One vector is turned by the same rotation once a tick. Each row is the vector after some number of ticks, and that number follows the row.
The counts run from 0 to 141.
-358	-80	-342	113	-130	263	486	208	-327	-80	-537	265	-365	-239	40	129	246	479	24	3	-276	-15	96	-393	163	144	66	-146	218	239	-18	-50	-10	-303	-189	-32	-35	353	86	405	155	-437	-276	70	-194	98	-27	-55	-345	30	-97	321	-169	-23	-27	-95 -> 86
15	-41	108	211	-68	132	-513	-607	11	159	-122	104	-247	216	-142	-16	361	251	-45	-313	-30	-222	223	-83	-99	-82	-8	-86	266	49	151	25	-311	-99	209	403	143	605	204	109	-214	221	249	217	-74	-96	-359	-158	620	-76	198	31	255	169	240	268 -> 113
44	-129	-180	95	-45	16	-129	303	-250	361	-464	263	-84	-305	67	169	54	221	136	261	66	-145	-59	-48	253	195	19	-427	-376	-191	-440	-57	-236	388	-238	199	-5	114	-162	240	223	-234	-66	-260	-27	27	-174	-36	-477	241	-133	118	-50	640	52	-299 -> 27
33	-238	114	100	71	273	24	-166	181	340	-24	3	-50	-315	270	96	119	-74	-434	-29	-326	186	-125	-97	-83	-381	-68	201	175	-266	36	-187	111	310	328	297	154	131	-76	267	-143	134	-36	-2	-312	97	-78	-8	-94	224	44	213	191	275	367	512 -> 135
-289	-131	25	-41	28	237	112	87	191	318	-215	-120	-225	-390	31	-98	-62	-288	-165	-304	-170	378	-212	55	83	-30	328	-450	-67	-97	-84	108	-45	-191	-251	222	-327	193	192	192	15	199	-275	-387	-373	83	-61	67	17	-156	31	-17	-439	66	-102	6 -> 61
-37	75	-96	337	-379	-122	292	485	16	10	-310	122	255	-526	-272	110	-79	169	-199	61	423	-214	-373	-55	79	-5	142	134	-327	-69	-106	-41	-71	187	-34	443	-23	-147	-460	115	106	158	-44	-505	-249	-201	-456	-256	-68	314	-118	-56	216	358	102	-189 -> 123
78	-220	103	122	-45	58	45	-178	264	178	-248	265	-169	-165	-39	127	442	133	-358	-235	-126	-245	-91	-165	-9	-114	-115	239	204	8	115	-127	-44	99	437	336	137	352	-48	60	-10	136	-13	129	-290	-60	-126	-213	-18	125	-17	64	376	147	223	294 -> 112
217	257	544	-180	-213	55	-214	112	64	452	-173	-371	255	-162	-135	301	21	210	-50	334	80	64	-12	77	134	-258	112	105	-5	-210	190	-45	-356	275	393	346	282	149	-136	180	2	234	-83	-249	-339	82	-125	54	-134	214	-29	-41	218	451	214	292 -> 35
-326	-80	-234	249	83	-10	-9	-152	-312	-37	-19	342	-300	168	110	63	136	388	20	9	467	-18	239	-115	-92	467	-256	-115	-303	-153	-28	-116	-346	413	-319	233	-132	341	-49	-10	233	-344	92	172	-18	-176	-97	-295	25	32	-44	-86	18	434	26	-116 -> 9
-125	66	297	-55	-480	184	-10	-88	123	412	-163	75	-214	49	-255	188	89	-5	-207	-344	-500	201	38	-380	105	27	622	10	168	50	351	-60	-28	-274	-205	196	9	477	109	262	53	207	-207	51	-403	89	-15	186	-32	-307	258	71	-41	-403	232	96 -> 78
-379	-13	295	-83	4	463	-562	-383	-8	443	-28	-72	-113	-41	92	-14	32	-157	-164	-238	-417	228	-100	-180	315	-254	304	-320	210	-256	132	-241	-139	-181	-129	-23	224	220	152	38	-3	258	-60	-81	-118	8	-145	-6	84	-198	27	169	-412	166	87	134 -> 37
-288	-74	123	265	-185	144	135	81	-215	271	96	90	507	-92	-254	264	-6	-288	-230	-285	188	11	-56	174	154	-60	251	-201	302	-84	-270	-159	-263	-308	232	263	109	280	-21	-271	223	331	45	-69	-226	-220	-493	-51	238	-83	187	-89	140	328	-49	171 -> 41
-122	-7	263	-293	76	334	-169	-122	75	489	-172	-177	199	-145	-18	-328	333	36	-310	-119	-249	-27	-133	-173	120	-332	185	-341	25	-41	-85	75	206	86	227	0	39	201	-223	152	121	282	-225	-193	32	-32	-125	277	-221	75	70	205	-135	431	73	494 -> 53
-141	33	-339	-259	-177	145	27	209	-9	231	-439	-186	-369	-244	202	-321	218	193	124	254	-174	-27	-56	-299	79	-139	64	-289	-151	34	-89	272	-96	55	5	-39	47	473	-270	406	232	-294	-267	-301	1	-77	114	84	-356	271	-88	395	11	337	-68	32 -> 69
12	-198	-22	-230	42	179	362	154	114	-24	-511	69	-301	-78	-350	128	367	378	83	193	-384	-184	-155	-83	113	-214	177	-63	-46	-65	-6	16	9	151	123	-44	484	426	-274	544	360	-163	93	-163	-111	-3	-4	123	-150	89	138	238	135	24	67	490 -> 70
-42	292	76	56	-142	-76	-258	-297	88	296	-100	-150	206	15	-134	40	91	-147	-400	-497	39	156	-99	-242	-170	-133	-126	-136	75	-148	30	-282	-225	-70	-237	454	-131	405	213	-197	-234	534	29	103	-307	37	-388	47	233	-460	235	-40	-159	194	38	85 -> 137
-295	297	-103	117	-121	16	-130	293	-207	125	-204	358	-183	-254	-51	360	-203	349	99	174	-163	44	17	26	507	-119	236	-491	-105	69	-188	-273	-287	-93	-345	36	-193	72	146	-63	100	-52	-407	-485	-154	-113	32	330	-48	-43	326	-223	-547	390	103	17 -> 44
23	229	-202	504	-33	129	193	398	-289	17	-20	-44	335	-97	-23	166	-104	-74	-35	-65	574	-171	-203	-110	-9	265	240	-212	37	72	-397	-296	76	20	13	365	-404	211	-151	65	50	53	115	-215	-315	-70	-424	-52	44	25	-28	178	142	291	-43	-171 -> 122
120	64	203	252	-447	207	-100	-141	-18	352	84	326	-182	98	17	173	233	373	-92	-88	220	184	411	-257	-175	345	-88	-225	116	-66	148	-207	-396	-132	-175	209	-202	565	290	261	-428	135	-115	-60	-309	264	-125	-353	184	-89	134	-87	214	78	-58	138 -> 97
-51	91	356	140	-231	-121	3	116	58	274	-336	-6	367	-456	-480	-82	-217	-257	-533	-239	158	-120	-66	40	105	229	217	-397	-15	-9	-72	26	-42	-112	-89	234	-36	1	-112	-223	95	423	-19	-503	-229	101	-345	-195	203	-97	180	-400	-198	285	15	-243 -> 42
-164	-393	20	-21	267	-105	-265	-498	227	498	-303	328	-423	-103	-99	-9	290	-74	21	66	-199	-145	105	-97	77	-17	-108	-217	-60	-130	-46	-23	-175	196	-106	360	173	319	-332	-193	51	127	-313	-96	-209	15	108	-330	379	218	284	-242	-111	275	-5	428 -> 31
-91	7	-219	217	-214	-59	350	-260	-93	245	-40	193	-182	-151	-33	415	293	5	-228	-455	-176	239	6	-475	-32	93	1	-51	300	-200	97	-209	-227	42	-193	256	-180	384	412	-8	-231	251	-81	-43	-299	-259	-64	-170	77	-236	366	-20	13	9	-13	-260 -> 120
-256	184	193	-63	-39	-180	-299	93	-147	422	-377	-228	216	-174	-192	-74	280	5	-47	281	13	-382	90	71	143	-32	65	-134	-347	-137	-251	68	-120	410	326	88	-2	362	-576	84	-128	-455	241	-273	285	161	-114	189	-96	267	-244	277	281	390	286	278 -> 11
24	67	395	-313	-263	295	-241	-135	189	332	-23	-334	-120	-324	-265	118	-16	-50	-308	-72	-250	107	77	-185	-115	-237	361	-228	100	19	110	158	-84	19	-21	171	20	417	159	358	-70	231	-177	-487	-391	412	-249	327	-26	7	93	139	58	-118	222	75 -> 77
61	183	93	40	-139	-1	-75	231	-457	197	-179	175	-170	16	-11	40	217	65	254	337	263	-311	362	75	95	252	-54	-256	-74	-9	-422	118	-361	85	238	36	-48	-3	-254	40	154	-338	310	55	150	0	-270	125	-249	309	64	163	374	633	303	149 -> 10
-179	-3	6	162	-58	-184	289	10	-128	-68	-346	482	-10	90	-324	256	-8	-32	-371	-126	-63	-169	-36	-310	137	217	13	160	29	185	-90	-138	-86	-90	19	352	17	37	-177	-80	431	191	-352	-168	-280	-67	-179	-232	209	-55	384	-351	149	311	20	167 -> 24
-312	141	-345	-54	148	197	200	146	-380	337	-395	-140	83	-115	66	23	95	158	-168	-152	-261	-100	-155	-321	516	-186	241	-503	-31	67	-401	-247	-103	-163	-213	110	-220	-42	55	54	269	-196	-305	-331	-219	-102	-68	210	-332	160	-150	85	-345	209	-1	36 -> 45
-244	-52	-124	49	49	258	241	359	0	507	-297	92	-138	-366	189	157	-83	240	-292	123	71	-96	-8	-16	225	159	69	-171	-323	103	-43	-79	17	148	-211	239	-313	12	126	234	125	-106	-422	-595	-310	234	-234	78	-703	206	-19	311	24	235	310	-33 -> 4
-160	200	3	10	-122	198	185	306	-341	254	-377	-465	437	-382	-147	161	-161	-26	-301	25	15	-19	-245	22	50	-367	281	-20	76	-284	-160	-167	253	16	46	120	-134	-94	-130	-39	-80	318	-284	-336	-134	-18	-163	239	-75	-156	-140	376	-212	184	208	54 -> 141
37	222	484	-16	-89	247	-409	-302	-314	327	-50	0	321	29	-238	268	184	-49	-371	51	335	113	63	4	221	48	232	-152	-27	-74	100	-298	-113	167	203	257	0	107	-65	5	-280	294	244	74	45	373	-395	27	298	-108	77	60	46	273	433	265 -> 18
225	-115	158	23	-15	461	-92	95	33	109	-230	-162	-377	-202	-67	77	270	550	43	195	-280	-57	-20	-318	-39	1	-67	-16	-164	-67	56	-19	-34	13	129	202	-159	306	-11	543	-94	-218	-170	-51	-140	438	190	140	-397	168	-274	189	449	125	220	74 -> 93
-123	-19	28	72	7	211	-135	-415	159	506	234	-36	-32	-182	268	-100	27	-84	-357	-166	-30	303	-15	-32	-29	154	56	-306	-40	-318	-121	-19	76	78	-287	-48	-70	318	208	349	-260	269	-243	-177	-307	104	101	14	-395	-20	74	128	-33	63	-141	112 -> 38
-67	212	147	-38	-98	289	-48	337	-275	159	-27	-295	209	-70	-85	-173	-76	97	-281	-46	402	-200	-20	-192	-26	-44	354	7	-53	201	-99	-135	-259	134	107	178	-273	191	-146	133	-111	17	274	-286	48	210	-369	93	-251	-217	-197	496	56	202	159	-169 -> 99
-292	277	-97	-5	-261	53	6	143	-238	271	-375	-3	-114	52	136	-256	132	334	290	86	-95	-112	48	-185	331	202	153	-672	-101	148	-116	211	-226	-138	-154	67	9	301	-163	254	240	-295	-142	-432	39	-67	58	139	-90	18	-40	237	-363	183	-32	86 -> 68
-45	361	442	245	-280	62	-658	-107	-213	378	-70	-189	-203	-185	-121	59	214	444	257	140	-161	74	306	-401	-55	-218	-19	-291	27	-265	149	-152	-315	74	367	198	-55	210	329	61	27	-255	-9	-203	-98	-66	-94	191	91	-194	173	81	-475	500	216	31 -> 132
7	78	454	-206	-162	199	-372	-426	-264	387	20	-246	-59	-159	-374	82	-41	41	-306	-68	-209	74	-102	-155	340	-222	551	-94	133	-203	258	-36	-231	98	159	130	241	-8	169	5	53	260	47	-224	-141	159	-151	191	-34	-49	389	-28	-285	289	410	145 -> 36
-30	-21	295	327	-347	236	-142	-15	-114	60	61	-31	184	151	-155	328	206	-108	-550	19	350	-215	48	12	100	-158	28	140	1	-1	160	-183	-158	197	404	293	26	232	-234	-13	13	120	197	208	-16	274	-425	-233	-35	-96	141	132	466	81	410	389 -> 17
-10	-35	303	278	-389	-308	-51	156	233	35	-632	313	-83	-37	-312	-51	-363	91	-81	103	-89	-173	34	11	109	270	220	-309	-123	177	-157	211	-462	56	50	137	127	474	-308	176	319	-207	43	-83	-490	-99	-135	-334	277	43	494	-239	-233	151	-56	19 -> 66
34	-209	202	-32	-255	227	-125	-46	431	217	39	161	-46	-128	-89	-272	268	-79	16	-45	-48	-11	457	-201	-91	171	-218	-360	-185	-26	-125	-152	-313	14	-68	106	329	690	124	348	-278	28	-58	69	-301	25	38	-127	297	24	211	25	-123	-12	-292	233 -> 73
76	370	-1	477	-298	95	454	215	-127	82	48	104	-66	-156	8	232	-3	323	49	-67	218	164	64	-200	7	0	-148	-318	37	-131	-186	-278	-227	39	-256	221	-187	-42	488	263	-54	6	-159	-345	-554	-31	-103	-182	-345	58	178	24	-191	444	-55	-208 -> 139
47	175	78	449	-278	554	-7	368	-668	64	121	327	-63	-69	-156	210	122	196	-66	-236	457	143	368	-332	152	91	164	-378	195	158	-246	-460	-68	-116	-74	138	-304	485	232	260	-157	43	34	-86	65	103	-272	-23	-249	-243	17	243	-113	249	37	-102 -> 98
-45	-33	73	-148	-43	-165	-132	49	-62	4	-363	-9	14	-431	-524	43	-96	18	-251	0	-55	-89	-291	-172	252	121	422	-133	-378	55	-23	66	-168	-202	-418	233	-317	204	-321	87	-38	222	-90	-381	-292	17	-124	22	19	-83	-1	-86	-388	259	-15	-303 -> 84
24	-12	128	-148	-269	260	-180	-22	-367	481	-239	-219	26	31	78	111	118	321	-20	152	-139	-12	129	-110	251	-487	247	-183	28	248	-114	103	-209	46	270	-45	147	133	-110	397	333	-264	-74	-93	25	-172	-102	302	-211	285	78	236	-227	307	294	496 -> 52
-5	15	30	100	171	354	-76	40	12	471	92	-377	-60	-211	114	-54	141	421	-77	10	-261	-15	-99	-78	10	-277	12	-165	105	-233	-159	-192	2	378	270	178	260	310	-25	500	-224	-296	-295	-35	-129	276	-141	2	-466	147	-276	451	156	419	171	214 -> 134
36	57	213	149	-147	-178	-323	-224	-46	-74	-561	222	-215	231	-447	-94	238	317	163	-309	28	-141	221	-248	96	302	181	-98	-331	61	48	175	-565	-155	9	42	261	559	24	2	-18	-181	266	90	-1	21	-31	27	401	118	112	-61	-19	114	-18	73 -> 90
-89	75	140	-209	49	-32	-343	-172	62	13	-324	-87	13	-430	-329	-360	103	100	-139	-10	-62	-383	-124	-23	77	409	338	-201	-145	265	-82	424	-139	-96	-91	469	26	97	-410	-252	-128	96	-54	-170	-272	6	-475	-320	214	18	-30	-308	3	280	71	-225 -> 107
157	99	374	144	-364	145	-81	134	3	119	118	190	-156	182	-128	-79	237	236	-47	116	245	80	306	-269	107	327	-90	-591	-174	-70	344	-160	-223	-21	100	17	67	523	205	506	-42	-214	309	-81	-348	-24	31	6	-49	177	271	140	54	152	45	103 -> 74
-40	-160	81	82	-269	76	11	59	190	-49	-349	357	-158	37	-250	-79	332	54	-55	-65	-210	-392	80	-191	-10	215	-61	-5	201	349	160	184	-318	30	37	276	250	756	-318	216	123	33	262	-94	-461	-241	-147	-461	372	96	265	-145	327	92	102	444 -> 89
-216	46	-463	196	-200	123	318	-9	-284	-52	-438	282	-368	62	196	158	426	482	138	13	-15	-331	-38	-339	-41	-100	-258	143	205	-39	-139	-304	17	160	111	126	217	213	21	263	303	-91	-85	81	-68	-229	54	-159	137	147	398	382	76	319	87	300 -> 128
-360	63	-40	-356	-45	-55	190	239	0	124	-467	69	-339	-262	12	-29	-62	406	148	-9	-233	136	-30	-311	136	424	193	-189	-232	231	-42	43	-83	-109	-420	37	-138	158	-104	460	-30	-156	-12	-305	-350	105	77	-66	-238	-22	124	68	-238	116	95	-402 -> 85
-103	166	184	116	-290	2	-3	-19	-179	-14	-442	301	-28	-136	-359	-98	-174	393	49	-65	-194	-113	175	-482	291	88	369	-418	-449	247	-83	305	-365	-76	-238	94	61	315	-176	80	329	-215	103	-128	-211	-167	-55	-31	142	6	207	-86	-341	15	44	-49 -> 67
-57	126	221	-26	-228	-33	-247	89	-53	-125	-345	84	204	-316	-562	74	-321	1	-95	-92	-32	-198	-273	-8	286	19	529	124	-118	399	75	14	70	-286	-117	377	80	199	-372	18	123	70	38	-192	-48	-189	-467	136	87	-61	244	50	1	-16	210	-102 -> 83
-230	-110	-154	441	-38	100	303	71	-404	-22	-34	414	37	58	88	408	6	330	-17	-258	421	63	238	-445	286	95	-44	-339	205	-149	-149	-563	-266	-122	-163	330	-300	501	166	-92	-56	101	-160	-62	-281	15	-146	-302	-105	-279	152	493	-188	222	174	-41 -> 121
-104	-252	-165	-122	-30	-280	307	62	33	124	-376	140	156	-112	-76	126	382	-55	-190	-204	-288	-338	89	-31	181	101	27	140	30	151	-81	385	-65	-155	240	68	314	805	-413	171	95	-58	57	140	-300	66	-108	-108	-27	180	-148	217	528	159	-9	270 -> 88
-421	388	-154	-170	73	14	-208	-28	-201	112	-659	-105	-205	-433	-234	83	-146	300	61	-206	-437	-200	-37	-165	201	-253	222	-76	-127	245	-38	-47	74	-3	-73	373	111	-39	-154	-15	180	111	-30	-264	-222	-135	-214	183	107	114	-44	68	-584	308	61	-156 -> 125
-379	81	6	46	-245	291	109	145	-217	283	-7	40	-238	-218	157	506	-51	293	-220	-98	-9	208	-113	-299	323	112	-50	-179	125	-201	-100	-177	-271	59	-395	54	-297	20	146	-53	-74	150	-330	-373	-111	172	-74	78	-291	83	-58	143	-221	207	406	-207 -> 21
-236	-88	-230	83	-17	277	285	313	-146	197	231	194	81	83	200	33	-55	57	-191	-425	73	-39	148	-207	81	237	32	-220	143	62	-335	-69	-190	-274	-214	44	-153	404	-76	175	-7	2	-89	-248	-348	-53	-121	92	-186	-136	-116	270	185	91	-83	47 -> 80
-442	-236	-560	77	208	98	406	144	-30	35	-233	276	-173	-321	-16	-263	137	-11	-435	-595	110	120	-200	-360	51	142	76	-261	85	-144	-325	-8	128	-98	-157	195	-401	283	172	-181	-58	5	-427	-98	-213	22	-100	-64	-71	-284	-117	196	-51	37	-199	-31 -> 103
219	440	43	225	-419	326	27	451	-318	192	-202	154	299	-290	-100	447	-110	473	-185	13	40	-52	-159	-90	204	-304	203	-268	61	-156	-180	-157	-99	174	154	267	-304	-103	92	137	156	155	-101	-89	-182	-106	-233	30	-188	-29	172	202	-459	383	282	-108 -> 140
-334	-497	-255	-232	290	-237	-56	-309	174	75	-362	321	-190	-223	3	100	205	-196	-204	-480	-195	-180	116	-240	134	251	31	16	103	232	-75	-167	105	36	-138	330	16	564	-184	-143	68	302	-7	-165	-199	-57	-336	-157	121	192	-117	-174	46	257	39	104 -> 7
203	209	184	245	-84	447	-63	126	103	299	207	59	152	182	126	-251	83	-121	-241	30	425	62	166	232	95	75	-127	-500	-110	-97	-252	-181	-289	-1	284	137	-100	424	59	338	110	155	134	-339	-83	-100	-60	-174	-92	-48	-40	-9	154	125	-254	319 -> 57
-430	44	105	15	-147	-190	12	-312	-217	162	-218	103	-113	-119	165	436	-247	180	-125	-139	277	67	283	-497	295	476	345	-115	-257	105	-3	-175	-154	-304	-423	226	-500	24	164	-33	-82	116	170	-432	-112	-110	-373	16	140	-249	146	-123	-243	280	301	-307 -> 2
-47	-161	-3	-290	-82	120	149	-214	45	72	-460	-15	-165	83	-235	111	311	10	-276	-183	-330	-275	0	-51	353	-266	256	161	197	9	147	34	-127	-326	347	62	181	765	-187	201	189	80	70	226	-161	-141	-173	175	-89	-117	160	82	258	-8	-2	492 -> 71
-135	-201	-281	215	-206	17	459	319	-205	-88	-135	266	-133	-179	56	228	343	288	-107	-306	109	-83	-174	-355	-183	165	-256	-148	-11	200	-222	-67	-32	72	-115	461	-140	387	217	164	-27	-232	-315	-16	-143	30	-175	-366	-154	86	-203	254	145	106	88	-174 -> 104
-105	-14	112	236	-254	387	324	21	-114	83	-31	395	90	191	39	494	18	-214	-645	-3	131	-18	26	85	197	-259	-20	68	534	-12	-193	-393	-240	27	239	165	-216	236	118	128	-1	249	119	-289	6	-127	-114	-281	-310	-80	343	126	68	339	229	383 -> 40
-52	-72	126	104	-154	281	-277	-96	-79	102	-352	127	-63	-160	153	75	168	368	105	394	-96	-4	170	-53	97	127	97	-469	-91	-284	-161	-66	-449	390	136	54	92	260	22	359	263	-440	248	-115	60	66	80	58	16	278	200	19	-290	503	149	248 -> 51
-220	43	-146	98	-215	380	-329	-316	-246	496	-24	-231	46	-231	262	17	281	366	323	4	-40	-47	276	-114	133	-263	65	-170	146	-162	-23	-165	-238	272	-49	275	68	237	64	13	-38	-47	-35	-114	-39	238	21	349	-205	-48	-15	402	-305	300	-52	197 -> 133
-424	-312	-309	-234	201	-187	66	-243	-117	-11	-572	184	-48	-230	-256	294	221	80	-440	-138	-370	-235	-199	-242	458	195	276	-80	275	249	25	56	285	-199	56	214	13	162	-505	-272	336	373	-175	307	-91	30	-352	-93	-18	141	166	107	-58	80	348	290 -> 6
22	-105	207	-402	39	274	-287	-299	246	637	93	-104	-272	-38	-43	-381	301	-113	-260	98	-613	-18	12	-68	-56	-294	161	-55	70	-115	269	118	-46	206	52	126	312	453	-31	314	172	227	-75	-189	-184	161	121	137	49	-166	164	-283	-46	227	30	525 -> 54
-253	-17	287	23	-37	241	-230	12	-54	410	11	-86	-269	-380	95	406	-165	184	-279	155	-40	241	231	-166	133	40	334	-392	-214	-116	141	-179	-166	122	-512	33	22	-75	219	315	-74	86	-219	-387	-346	274	-224	-158	-234	-102	116	12	-420	208	393	-116 -> 20
